In the data rows, the value 50 means zero.
In each game, the first row plays the second. By how much does the first row win? 15 means about a draw, 30 a big win and 0 a big loss. Wins can go round in a circle. Each row has two weighted sums of its numbers, A and B, taken from their middle values. A row wins by its A times the other's B, less its B times the other's A.
tensor([42, 9, 19, 28, 33, 58, 39, 55, 60, 43, 66, 60, 64, 49, 36, 58])
tensor([65, 99, 55, 47, 44, 43, 55, 31, 44, 46, 76, 48, 33, 45, 49, 78]) ~ 14
tensor([46, 57, 54, 76, 80, 37, 53, 57, 38, 69, 55, 62, 61, 79, 54, 28])
tensor([43, 32, 55, 86, 46, 52, 49, 38, 40, 78, 58, 62, 93, 36, 58, 25]) ~ 17
tensor([31, 38, 58, 61, 52, 66, 47, 25, 36, 39, 29, 53, 64, 28, 75, 53])
tensor([70, 68, 60, 31, 48, 48, 72, 55, 55, 34, 84, 46, 17, 58, 59, 69]) ~ 19
tensor([62, 47, 34, 38, 68, 27, 73, 64, 64, 28, 61, 67, 30, 56, 42, 79])
tensor([50, 53, 32, 51, 70, 26, 62, 34, 65, 27, 42, 73, 46, 67, 44, 54]) ~ 16
tensor([32, 69, 56, 60, 72, 35, 49, 58, 43, 47, 67, 23, 72, 64, 48, 51])
tensor([32, 30, 32, 56, 44, 52, 53, 56, 38, 55, 37, 46, 60, 41, 47, 29]) ~ 13
tensor([45, 34, 68, 40, 57, 97, 53, 58, 90, 42, 41, 45, 57, 25, 56, 65])
tensor([45, 53, 61, 55, 51, 67, 58, 45, 90, 20, 58, 41, 67, 25, 63, 35]) ~ 15
tensor([45, 33, 64, 65, 36, 53, 34, 57, 54, 96, 45, 34, 40, 45, 52, 29])
tensor([60, 50, 41, 22, 98, 37, 65, 24, 70, 23, 55, 92, 29, 71, 51, 40]) ~ 18
tensor([26, 45, 53, 55, 50, 94, 29, 42, 41, 69, 25, 30, 59, 23, 56, 42])
tensor([94, 64, 50, 50, 49, 49, 48, 37, 61, 27, 32, 37, 50, 68, 48, 99]) ~ 4
tensor([53, 33, 70, 58, 57, 41, 48, 82, 41, 78, 55, 52, 37, 45, 47, 41])
tensor([30, 27, 21, 31, 44, 37, 46, 31, 27, 73, 42, 66, 27, 72, 47, 61]) ~ 15
tensor([68, 43, 41, 42, 41, 57, 58, 38, 50, 45, 41, 23, 43, 61, 26, 53])
tensor([34, 44, 44, 51, 48, 61, 48, 24, 37, 64, 44, 56, 40, 21, 65, 36]) ~ 16
tensor([47, 54, 72, 54, 45, 39, 48, 56, 79, 31, 70, 78, 58, 65, 36, 41])
tensor([28, 44, 40, 57, 47, 29, 67, 49, 47, 48, 30, 30, 35, 18, 51, 47]) ~ 13
tensor([58, 25, 55, 46, 51, 57, 47, 50, 40, 42, 28, 35, 44, 33, 84, 54])
tensor([45, 40, 51, 73, 27, 88, 64, 24, 38, 46, 24, 43, 46, 21, 30, 28]) ~ 13
tensor([38, 47, 45, 46, 70, 90, 47, 52, 45, 76, 33, 31, 41, 38, 56, 28])
tensor([28, 64, 44, 54, 68, 31, 50, 60, 37, 75, 34, 73, 51, 67, 26, 22]) ~ 13
tensor([37, 52, 60, 29, 74, 62, 65, 20, 37, 51, 51, 57, 22, 39, 45, 40])
tensor([47, 57, 58, 63, 46, 25, 65, 45, 39, 59, 36, 88, 75, 61, 36, 31]) ~ 16
tensor([22, 78, 29, 27, 30, 29, 55, 30, 35, 46, 55, 69, 37, 59, 68, 46])
tensor([88, 62, 40, 36, 35, 41, 54, 58, 64, 40, 27, 39, 53, 51, 53, 40]) ~ 16
tensor([55, 13, 32, 46, 31, 67, 52, 75, 86, 46, 68, 28, 49, 30, 61, 71])
tensor([26, 30, 94, 81, 42, 55, 41, 42, 42, 86, 45, 39, 79, 39, 58, 23]) ~ 19
tensor([42, 39, 65, 23, 57, 51, 42, 38, 59, 66, 30, 46, 70, 35, 70, 34])
tensor([48, 30, 48, 23, 44, 73, 41, 65, 40, 99, 37, 50, 46, 57, 62, 42]) ~ 15
tensor([27, 38, 47, 44, 52, 45, 49, 54, 32, 87, 42, 50, 33, 28, 59, 56])
tensor([49, 29, 76, 32, 48, 88, 38, 56, 58, 72, 34, 48, 41, 44, 44, 59]) ~ 17
tensor([80, 76, 63, 48, 32, 43, 67, 46, 67, 32, 39, 56, 62, 34, 51, 49])
tensor([29, 18, 52, 46, 47, 74, 47, 64, 38, 75, 44, 29, 51, 55, 80, 45]) ~ 12
tensor([38, 24, 61, 33, 32, 38, 45, 59, 44, 65, 38, 45, 70, 43, 48, 57])
tensor([51, 29, 47, 45, 58, 54, 51, 43, 25, 48, 86, 62, 47, 65, 37, 57]) ~ 19
tensor([14, 44, 45, 34, 35, 53, 45, 62, 31, 53, 38, 45, 44, 54, 58, 63])
tensor([31, 40, 70, 21, 63, 61, 41, 68, 51, 85, 80, 48, 66, 66, 68, 38]) ~ 23
tensor([41, 56, 40, 75, 45, 50, 62, 57, 33, 27, 25, 41, 68, 61, 23, 56])
tensor([30, 52, 53, 27, 47, 53, 41, 45, 48, 65, 64, 69, 29, 53, 79, 61]) ~ 17
tensor([27, 54, 48, 37, 44, 41, 69, 42, 71, 22, 56, 46, 25, 69, 90, 85])
tensor([37, 45, 67, 99, 46, 42, 43, 62, 50, 82, 60, 53, 71, 40, 43, 22]) ~ 15
tensor([62, 69, 34, 25, 50, 61, 60, 75, 39, 46, 75, 42, 73, 35, 72, 29])
tensor([32, 49, 46, 43, 58, 50, 43, 92, 42, 69, 47, 50, 69, 44, 88, 38]) ~ 13
tensor([66, 25, 34, 43, 45, 77, 39, 64, 46, 62, 31, 49, 24, 39, 64, 41])
tensor([54, 55, 51, 35, 49, 64, 35, 41, 38, 56, 46, 55, 47, 33, 72, 29]) ~ 14
tensor([36, 39, 33, 58, 27, 37, 45, 52, 34, 66, 55, 58, 34, 33, 50, 48])
tensor([93, 61, 60, 56, 43, 40, 42, 65, 45, 37, 51, 38, 67, 46, 39, 66]) ~ 15
tensor([52, 32, 36, 51, 39, 66, 66, 63, 80, 45, 43, 31, 60, 25, 52, 55])
tensor([43, 64, 25, 82, 68, 43, 42, 34, 38, 57, 33, 48, 40, 59, 40, 23]) ~ 19
tensor([43, 43, 69, 38, 69, 26, 56, 42, 40, 71, 20, 59, 46, 69, 35, 36])
tensor([58, 37, 60, 64, 42, 95, 38, 54, 53, 39, 53, 30, 43, 25, 53, 49]) ~ 15
tensor([51, 48, 53, 41, 65, 23, 40, 42, 39, 53, 41, 85, 77, 74, 38, 19])
tensor([25, 39, 30, 48, 57, 32, 61, 56, 73, 32, 56, 56, 65, 51, 38, 28]) ~ 15
tensor([43, 71, 31, 43, 33, 41, 49, 38, 83, 29, 40, 70, 64, 47, 44, 65])
tensor([40, 45, 65, 28, 25, 62, 41, 70, 26, 67, 58, 54, 31, 38, 81, 67]) ~ 15
tensor([50, 66, 40, 27, 61, 33, 38, 37, 61, 38, 74, 33, 23, 66, 42, 42])
tensor([47, 63, 35, 62, 67, 39, 60, 40, 39, 48, 39, 54, 71, 64, 44, 39]) ~ 12
tensor([56, 41, 47, 53, 63, 20, 41, 65, 51, 59, 71, 25, 51, 69, 62, 21])
tensor([44, 35, 53, 72, 49, 54, 59, 26, 36, 51, 25, 56, 59, 42, 38, 47]) ~ 13
tensor([65, 58, 46, 41, 50, 26, 39, 41, 48, 29, 51, 39, 65, 73, 21, 55])
tensor([71, 43, 65, 38, 38, 61, 36, 53, 74, 32, 49, 39, 43, 32, 42, 41]) ~ 17
tensor([56, 61, 81, 48, 52, 68, 56, 99, 60, 52, 79, 34, 74, 37, 76, 31])
tensor([59, 43, 30, 36, 43, 49, 41, 78, 56, 62, 63, 45, 33, 68, 30, 52]) ~ 17
tensor([51, 67, 33, 38, 62, 58, 68, 59, 31, 41, 54, 52, 55, 76, 46, 63])
tensor([48, 43, 29, 92, 41, 31, 55, 44, 42, 88, 52, 40, 57, 84, 35, 30]) ~ 17
tensor([57, 23, 75, 99, 56, 24, 54, 61, 32, 66, 67, 49, 30, 79, 34, 22])
tensor([63, 37, 39, 38, 63, 37, 31, 31, 31, 53, 3, 87, 27, 70, 38, 68]) ~ 20
tensor([80, 93, 54, 29, 46, 88, 41, 52, 60, 52, 71, 65, 54, 41, 50, 80])
tensor([61, 32, 50, 39, 42, 44, 61, 25, 90, 41, 70, 44, 34, 34, 64, 46]) ~ 10
tensor([26, 49, 70, 47, 43, 69, 52, 44, 26, 85, 40, 56, 41, 18, 76, 35])
tensor([65, 60, 47, 24, 64, 57, 47, 43, 44, 30, 75, 93, 42, 79, 60, 67]) ~ 21
tensor([66, 62, 45, 28, 38, 48, 75, 51, 42, 59, 19, 34, 63, 47, 26, 37])
tensor([31, 49, 38, 50, 61, 37, 43, 15, 47, 51, 45, 55, 73, 64, 48, 42]) ~ 19
tensor([60, 61, 41, 44, 52, 48, 60, 30, 42, 31, 37, 83, 20, 51, 57, 88])
tensor([67, 60, 60, 35, 51, 89, 49, 70, 51, 37, 54, 30, 50, 25, 51, 70]) ~ 17
tensor([48, 34, 53, 67, 73, 37, 62, 69, 26, 57, 50, 45, 58, 61, 60, 32])
tensor([14, 39, 71, 54, 36, 31, 43, 45, 31, 71, 40, 58, 72, 47, 57, 40]) ~ 11
tensor([30, 39, 49, 74, 60, 40, 50, 37, 53, 42, 22, 36, 45, 36, 73, 47])
tensor([88, 57, 45, 10, 52, 83, 48, 94, 87, 35, 46, 39, 36, 40, 54, 71]) ~ 13
tensor([56, 60, 38, 33, 45, 47, 53, 31, 35, 33, 57, 60, 29, 64, 35, 72])
tensor([48, 67, 47, 43, 78, 42, 37, 50, 55, 48, 71, 45, 57, 94, 39, 53]) ~ 14
tensor([56, 81, 55, 39, 16, 34, 62, 53, 48, 29, 73, 65, 38, 78, 50, 57])
tensor([43, 53, 85, 29, 28, 45, 52, 40, 46, 83, 50, 59, 69, 37, 74, 76]) ~ 15
tensor([28, 46, 62, 28, 87, 72, 39, 44, 41, 71, 45, 88, 30, 26, 90, 60])
tensor([79, 94, 42, 62, 37, 40, 53, 32, 59, 33, 40, 42, 49, 47, 44, 51]) ~ 15
tensor([71, 44, 73, 58, 51, 52, 45, 44, 67, 31, 10, 24, 55, 44, 21, 73])
tensor([38, 51, 33, 40, 37, 55, 69, 51, 72, 36, 59, 56, 39, 45, 45, 54]) ~ 10
tensor([28, 42, 31, 45, 69, 78, 39, 61, 41, 74, 50, 30, 37, 49, 71, 51])
tensor([28, 49, 60, 64, 99, 38, 37, 49, 58, 38, 29, 31, 42, 55, 36, 36]) ~ 23
tensor([65, 78, 74, 46, 75, 45, 48, 52, 79, 27, 53, 56, 32, 80, 57, 70])
tensor([87, 71, 30, 48, 48, 44, 56, 27, 69, 29, 23, 56, 45, 83, 29, 59]) ~ 27
tensor([56, 48, 68, 27, 61, 65, 62, 50, 76, 54, 70, 64, 29, 73, 40, 93])
tensor([59, 52, 69, 69, 74, 38, 47, 55, 55, 37, 51, 39, 45, 76, 41, 57]) ~ 9
tensor([52, 50, 31, 63, 37, 80, 48, 65, 63, 35, 64, 24, 33, 36, 79, 65])
tensor([52, 66, 50, 74, 48, 26, 51, 43, 39, 79, 58, 55, 93, 72, 34, 31]) ~ 13
tensor([69, 65, 52, 68, 62, 50, 56, 28, 42, 74, 23, 63, 22, 33, 25, 29])
tensor([40, 76, 74, 37, 56, 51, 54, 49, 52, 32, 74, 37, 34, 65, 41, 66]) ~ 13
tensor([28, 22, 60, 11, 26, 59, 41, 75, 28, 90, 59, 38, 46, 43, 51, 28])
tensor([80, 62, 52, 63, 39, 23, 50, 40, 49, 51, 19, 78, 48, 55, 50, 37]) ~ 26
tensor([21, 34, 79, 54, 41, 77, 50, 58, 46, 44, 69, 54, 58, 55, 55, 26])
tensor([45, 21, 66, 69, 57, 73, 62, 54, 26, 73, 34, 33, 55, 20, 49, 26]) ~ 9
tensor([45, 24, 77, 71, 58, 41, 57, 66, 41, 61, 28, 48, 33, 49, 39, 35])
tensor([38, 36, 72, 99, 47, 73, 49, 45, 39, 65, 33, 39, 66, 41, 49, 25]) ~ 13
tensor([51, 44, 54, 45, 99, 41, 57, 69, 26, 64, 48, 39, 56, 73, 37, 32])
tensor([55, 47, 56, 68, 84, 18, 40, 50, 34, 54, 41, 71, 60, 50, 29, 31]) ~ 15
tensor([73, 51, 58, 49, 49, 55, 41, 52, 51, 53, 37, 44, 79, 53, 65, 54])
tensor([26, 56, 43, 55, 36, 32, 63, 87, 63, 39, 99, 46, 38, 95, 45, 55]) ~ 15
tensor([66, 92, 64, 28, 51, 50, 56, 61, 26, 30, 18, 49, 50, 56, 37, 65])
tensor([58, 91, 33, 32, 49, 39, 47, 57, 48, 30, 88, 66, 32, 55, 60, 90]) ~ 15
tensor([72, 54, 47, 72, 22, 54, 54, 25, 75, 34, 52, 53, 77, 36, 74, 47])
tensor([47, 61, 33, 25, 50, 17, 71, 38, 73, 24, 60, 74, 21, 63, 34, 61]) ~ 14
tensor([32, 65, 49, 30, 62, 27, 63, 38, 32, 52, 35, 82, 33, 70, 46, 50])
tensor([64, 71, 50, 42, 42, 68, 41, 78, 97, 35, 64, 32, 45, 27, 99, 69]) ~ 15
tensor([38, 60, 62, 54, 50, 66, 32, 95, 57, 48, 46, 53, 36, 29, 41, 62])
tensor([52, 36, 53, 28, 49, 32, 43, 36, 65, 58, 28, 46, 44, 39, 76, 40]) ~ 16
tensor([62, 38, 40, 39, 54, 44, 64, 33, 73, 32, 61, 64, 22, 71, 42, 75])
tensor([46, 76, 49, 45, 20, 27, 41, 47, 52, 38, 45, 47, 39, 69, 32, 40]) ~ 9
tensor([77, 46, 33, 33, 99, 62, 52, 72, 66, 30, 46, 32, 41, 52, 33, 51])
tensor([59, 50, 43, 42, 34, 46, 51, 39, 79, 43, 72, 28, 64, 33, 30, 70]) ~ 15
tensor([64, 25, 57, 70, 52, 52, 42, 62, 41, 39, 72, 54, 84, 67, 48, 40])
tensor([50, 8, 66, 68, 37, 44, 41, 53, 38, 64, 32, 54, 42, 82, 65, 38]) ~ 11
tensor([47, 59, 44, 41, 52, 50, 50, 53, 29, 72, 42, 51, 40, 39, 44, 28])
tensor([41, 63, 30, 47, 34, 42, 42, 47, 68, 49, 54, 62, 48, 51, 36, 29]) ~ 14
tensor([80, 40, 52, 32, 47, 84, 44, 81, 54, 41, 70, 36, 55, 40, 42, 48])
tensor([29, 40, 57, 64, 56, 55, 41, 68, 60, 66, 44, 53, 84, 55, 69, 44]) ~ 13
tensor([66, 58, 23, 61, 42, 28, 41, 43, 74, 40, 60, 46, 95, 48, 45, 61])
tensor([64, 53, 41, 61, 56, 26, 65, 57, 37, 44, 53, 67, 88, 90, 26, 23]) ~ 2
tensor([51, 46, 42, 23, 45, 58, 35, 47, 41, 59, 42, 58, 74, 45, 77, 49])
tensor([68, 57, 43, 63, 48, 20, 67, 63, 54, 28, 48, 41, 77, 48, 30, 42]) ~ 14
tensor([91, 29, 32, 43, 49, 62, 34, 73, 52, 33, 61, 30, 66, 36, 91, 53])
tensor([49, 51, 62, 69, 56, 25, 42, 32, 47, 71, 34, 53, 36, 49, 55, 44]) ~ 14
tensor([70, 66, 46, 44, 42, 29, 48, 43, 50, 31, 40, 73, 27, 72, 38, 79])
tensor([89, 31, 55, 41, 39, 81, 44, 64, 70, 24, 76, 41, 43, 36, 68, 71]) ~ 10
tensor([44, 44, 55, 38, 52, 81, 42, 39, 48, 51, 34, 41, 32, 55, 45, 38])
tensor([71, 45, 69, 50, 28, 45, 42, 28, 41, 83, 31, 44, 77, 47, 64, 35]) ~ 16
tensor([74, 53, 33, 38, 29, 60, 33, 53, 38, 28, 44, 41, 45, 49, 66, 69])
tensor([29, 53, 65, 19, 37, 36, 40, 58, 48, 58, 21, 62, 61, 41, 65, 74]) ~ 12
tensor([24, 53, 57, 39, 43, 45, 44, 32, 39, 54, 50, 55, 40, 46, 81, 50])
tensor([48, 46, 75, 74, 65, 32, 40, 48, 67, 52, 53, 42, 32, 60, 43, 58]) ~ 16
tensor([18, 26, 24, 25, 43, 64, 51, 52, 35, 44, 67, 73, 20, 49, 45, 56])
tensor([63, 82, 44, 56, 33, 66, 63, 60, 50, 31, 52, 56, 59, 67, 29, 66]) ~ 17
tensor([80, 58, 50, 53, 37, 74, 50, 45, 74, 24, 53, 46, 45, 31, 53, 23])
tensor([25, 31, 74, 82, 50, 59, 44, 55, 43, 48, 13, 53, 44, 80, 23, 36]) ~ 8
tensor([35, 20, 43, 57, 39, 45, 39, 62, 37, 87, 49, 40, 67, 60, 48, 40])
tensor([34, 59, 43, 26, 40, 44, 64, 36, 39, 31, 84, 61, 23, 83, 59, 82]) ~ 18
tensor([51, 82, 60, 56, 63, 41, 56, 30, 46, 29, 75, 19, 38, 37, 59, 89])
tensor([53, 64, 53, 41, 34, 65, 44, 75, 64, 61, 82, 29, 78, 32, 48, 50]) ~ 14
tensor([49, 40, 39, 41, 47, 74, 37, 59, 53, 47, 89, 35, 56, 22, 79, 31])
tensor([65, 54, 35, 64, 60, 47, 39, 66, 38, 72, 43, 27, 75, 28, 82, 55]) ~ 8
tensor([51, 73, 59, 41, 65, 35, 76, 47, 30, 33, 72, 37, 48, 90, 47, 91])
tensor([79, 70, 47, 32, 35, 48, 40, 54, 82, 42, 56, 37, 50, 33, 78, 86]) ~ 16
tensor([75, 50, 23, 75, 34, 41, 64, 46, 69, 43, 74, 46, 55, 53, 29, 39])
tensor([39, 42, 70, 61, 36, 44, 40, 50, 42, 87, 62, 75, 61, 49, 57, 35]) ~ 7
tensor([48, 46, 43, 51, 60, 91, 54, 49, 30, 76, 56, 30, 40, 25, 74, 30])
tensor([29, 61, 55, 86, 65, 23, 33, 49, 41, 60, 75, 87, 77, 99, 38, 49]) ~ 15
tensor([47, 58, 48, 43, 64, 36, 59, 46, 77, 28, 37, 62, 41, 75, 25, 64])
tensor([38, 21, 60, 71, 38, 79, 51, 44, 25, 63, 43, 40, 45, 32, 65, 44]) ~ 15
tensor([69, 44, 71, 57, 19, 64, 65, 36, 31, 66, 27, 54, 82, 42, 61, 39])
tensor([72, 64, 37, 53, 41, 55, 43, 44, 60, 47, 67, 31, 20, 27, 66, 79]) ~ 19
tensor([37, 27, 58, 47, 38, 51, 50, 34, 44, 34, 39, 66, 53, 27, 43, 48])
tensor([50, 64, 43, 47, 43, 82, 41, 62, 46, 50, 59, 30, 70, 26, 47, 47]) ~ 13
tensor([0, 40, 59, 45, 53, 75, 51, 60, 57, 49, 69, 36, 34, 42, 31, 70])
tensor([62, 54, 49, 46, 31, 38, 50, 48, 32, 37, 50, 49, 64, 37, 35, 75]) ~ 12
tensor([39, 20, 55, 34, 28, 69, 44, 44, 43, 53, 39, 57, 58, 46, 26, 58])
tensor([59, 70, 36, 44, 81, 21, 48, 57, 39, 46, 55, 38, 50, 64, 47, 28]) ~ 15
tensor([65, 43, 29, 59, 35, 66, 30, 54, 50, 52, 30, 53, 24, 29, 34, 62])
tensor([43, 81, 52, 76, 64, 29, 36, 54, 69, 30, 33, 20, 72, 58, 41, 43]) ~ 24
tensor([94, 35, 32, 69, 46, 33, 48, 49, 53, 26, 51, 39, 49, 56, 38, 35])
tensor([53, 32, 22, 30, 41, 34, 50, 43, 67, 28, 41, 59, 24, 83, 11, 82]) ~ 20
tensor([61, 62, 53, 34, 51, 35, 23, 60, 63, 33, 88, 62, 17, 72, 57, 61])
tensor([46, 39, 70, 64, 56, 31, 49, 43, 31, 68, 62, 85, 57, 43, 43, 24]) ~ 21
tensor([52, 34, 49, 31, 61, 85, 42, 59, 55, 94, 58, 36, 61, 59, 94, 36])
tensor([57, 58, 49, 35, 84, 26, 48, 19, 25, 58, 48, 60, 93, 77, 48, 25]) ~ 15
tensor([18, 32, 53, 54, 36, 87, 58, 35, 27, 39, 54, 57, 47, 20, 49, 41])
tensor([82, 72, 52, 34, 74, 35, 64, 36, 56, 29, 70, 49, 48, 55, 22, 56]) ~ 15
tensor([53, 53, 35, 54, 32, 42, 42, 41, 52, 58, 32, 69, 53, 35, 38, 71])
tensor([41, 20, 38, 51, 63, 46, 48, 70, 62, 68, 40, 44, 55, 58, 71, 35]) ~ 18
tensor([63, 55, 56, 76, 36, 39, 48, 55, 63, 27, 70, 26, 61, 59, 50, 68])
tensor([53, 38, 40, 68, 73, 36, 58, 26, 24, 61, 34, 57, 33, 73, 28, 29]) ~ 16
tensor([99, 57, 34, 53, 30, 47, 56, 55, 62, 39, 46, 63, 71, 22, 66, 29])
tensor([53, 22, 51, 62, 40, 82, 33, 42, 40, 39, 39, 32, 39, 29, 42, 49]) ~ 13
tensor([36, 36, 52, 43, 64, 67, 44, 66, 42, 89, 36, 35, 49, 27, 36, 39])
tensor([51, 37, 48, 47, 46, 77, 52, 87, 61, 32, 48, 31, 38, 21, 93, 88]) ~ 18
tensor([63, 40, 60, 48, 22, 49, 49, 29, 46, 65, 30, 79, 56, 52, 46, 39])
tensor([44, 43, 51, 37, 32, 78, 47, 64, 35, 42, 35, 61, 52, 35, 82, 37]) ~ 6
tensor([54, 30, 28, 29, 40, 54, 77, 55, 54, 28, 55, 57, 22, 75, 53, 86])
tensor([39, 60, 87, 68, 54, 29, 41, 46, 71, 28, 81, 72, 40, 22, 33, 67]) ~ 10
tensor([46, 31, 51, 73, 49, 42, 43, 59, 46, 60, 32, 51, 87, 55, 37, 45])
tensor([48, 69, 48, 53, 54, 76, 42, 37, 63, 49, 58, 40, 61, 24, 53, 60]) ~ 14
tensor([52, 38, 66, 26, 38, 46, 44, 24, 34, 53, 44, 37, 41, 46, 60, 56])
tensor([48, 79, 45, 30, 66, 49, 47, 45, 61, 28, 51, 58, 63, 55, 39, 64]) ~ 12
tensor([20, 36, 54, 52, 71, 41, 46, 82, 58, 43, 46, 35, 63, 37, 27, 18])
tensor([52, 64, 45, 63, 52, 40, 58, 45, 28, 45, 37, 46, 62, 58, 42, 40]) ~ 13
tensor([69, 32, 26, 48, 53, 68, 43, 58, 38, 62, 75, 48, 80, 45, 34, 41])
tensor([50, 63, 32, 31, 43, 31, 58, 33, 61, 23, 65, 51, 43, 31, 83, 83]) ~ 16
tensor([36, 57, 56, 56, 32, 67, 50, 42, 95, 34, 64, 60, 45, 54, 44, 52])
tensor([30, 36, 32, 40, 41, 68, 40, 51, 60, 43, 40, 47, 38, 39, 59, 79]) ~ 19
